(in the rows, 128 means zero)
R: a few groups of rows, each row roughly a mix of its group's hidden directions:
R (94 x 10):
[[ 82 122 107 113 130 151 129 137 121 168]
 [136 112 154 120 171 140 113 102 110  99]
 [156 114 106 137 159  92 138 118 118 160]
 [116 126 173  89 125 135 147 103 136 145]
 [117  97 147 143 114 139  99 102 144  91]
 [120 108 138 130 170 122  94  99 156 133]
 [160 155 150 120 117  79 121 123 140 118]
 [ 91 136 136 163 121 157 150 108 152 122]
 [153 157 118 114 145 145  97 168 132 142]
 [107 149 126 150 108 157 155 145 162 146]
 [125 113 120 105 134 153 117  88 105  90]
 [160 117 133 160 116 157  93 135 141 151]
 [149 121 122  94 137 171 119  97 110 114]
 [129 115 108 160  85 151 141 153 147 123]
 [139 180 142 106 116 102 132 125 139 153]
 [141 131 104 161 115 111 162 164 140 142]
 [105 104 114 109 115 119  91 135 121 170]
 [133 141 144 143 137 145 177 121 119  89]
 [123 160 136 107 146 120  81 131  98 137]
 [170 140 111 156 152 139 135 153 129 100]
 [138 102 104 135 146 120 137  76 116 148]
 [114 162 151 103 135 152 113 115  89 130]
 [110 119 133 111 134 137  84 151 114  88]
 [154 133 145 123 148  93 118 173 124 147]
 [ 76 129 148 158 118 106 144 119 131 115]
 [124 150 100 126 155 128 165 165 114 141]
 [131 197 127 135 124 129 123 124 134 112]
 [150  97  96 145 119 130 147 149 160 105]
 [145 137 137 132 114 185 134 110 109 149]
 [131 168 139 149 117 135 121 177 141 117]
 [156  87 139 125 136 106 156  98 111 131]
 [141 111 137 112 155 150 112  77 115 119]
 [128 126 122 120 155 161  96  86 147 136]
 [157 121  96 138 143  91 119 163 121 137]
 [150 129  95 138 118  91  96 120  98 120]
 [100 117 122 165 135 108 120 125 127  80]
 [162 123 145 154 113 151 119 128 149 170]
 [155 144 154 125 110 107 151 144  89 108]
 [165 133 133 153 152 132 113  86 110 143]
 [138 115 120  98 119 131 121  87  86 110]
 [109 102 143 139 105 169 121 130  96 107]
 [170 154 147 130 125  88 131 127 138 103]
 [122 152 140 144 125  91 109 115  82 134]
 [126 122 127 100 114  90 100 124 131 172]
 [ 94 130 128 142 135 164 162 139 114  97]
 [149 116 140 164 123 156 129 104 141 167]
 [118 142 111 139 113 114 141 185 133 103]
 [113 126 133 165 148 129 128 150 131  77]
 [123 113 112 147 161 119 131 116 171  96]
 [131 121  96 106 147 111  93 104 104 105]
 [134 115  98 113 128 104  90 115 101  98]
 [145 114 155 126 153  83 126 163 125 132]
 [117 150 112 119 144 152 136 104 160 169]
 [131 133  81 141 106 111  96 107 109 115]
 [129 154 171 123 132 147 160 150 107 143]
 [133 184 149 113 147 126 102 111 124 120]
 [120 110 134 155 179 127 129 101 106 141]
 [133 100 113 154 113 119 168 160 140 147]
 [111  87 155 123 134 143 156 100 128 151]
 [118 114 123 158 139 174 134 128 132  88]
 [152 157 102 124 152 121 153 158 119 156]
 [175 111 113 152 149 163 136 121 122 128]
 [121 120 157  91 112 129 161 100 141 150]
 [131 180 109 164 145 113 138 137 125 119]
 [150 111 132 107 113  87 103 125 117 163]
 [156 118 144 160 113 159 107 136 146 159]
 [141 123 112  96  97 119 133 113 134 176]
 [104 131 134 133 163 144  98 135 130  82]
 [132 151 144 107 164 131  86 148 130 148]
 [163 161 130 123 130  80 120 141 144 123]
 [119 133 108 145 158 148  86 129 152 100]
 [129 166 109 127 125 146 126 176 106 145]
 [131 169 143 115 126 124 116 155  82 132]
 [147 125 101 117  97 125 131 102 139 175]
 [158 133 134 129 110 149 132 153  77 140]
 [160 135 128 135 121 104 159 144 146 171]
 [129 165 141 126 111 140  98 168 138 105]
 [150 126 159 129 116  92 149 127 107  91]
 [149 151 147 151 126 162  96 100 137 145]
 [162 122 152 150 112 147 108 108 132  90]
 [151  89 136 126 140 122 165  97 107 138]
 [125 141 119 153 115 122 135 140 169 174]
 [ 90 156 129 129 108 146  91 149 143 117]
 [115 154  94 122 111 114  84 122 103 124]
 [174 160 117 120 122 111 117 109 139 157]
 [126 191 135 141 110 141 133 127 143 116]
 [140 123  85 150 141 121  89 138 111 106]
 [154 126 101 156 160 168 135 131 142 119]
 [115 103 164  93 137 127 150 101 128 150]
 [118 123 167  91 125 122 163 113 138 152]
 [128 136 116 176 130 153 129  88 147 134]
 [122 123 138 100 106  88 100 121 127 163]
 [159 110 119  93 140 154 121 116 104  97]
 [139 137 142 113 165  85 149 140 121 153]]

which group is each row in? (one row of each group first):
[ 89 104 140 108 123 131 153  92 122 151] => <121>
[120 143 180 114 139 123 148 130 113 162] => <30>
[120 123 161  86 132 144  92 105 122 119] => <13>

[114 126 173  96 122 134 159 108 139 148] => <13>
[112 160 147 165 122 102 137 160 108 128] => <30>
[ 78 140 153 122 105 136 143 133 113 101] => <121>
[110 119 103 100 149  93 127 138 105  97] => <13>
[146 117 115 121 156 116 116  75 113 148] => <13>
[104 136 146 132 147 153 136 167 168 125] => <30>
[110 139 100 128 140 146  78 105 147 127] => <30>
[122 146 137 171 154 150 123 140 125  89] => <30>
[148 105 134 131 148 100 175 121 110 109] => <121>
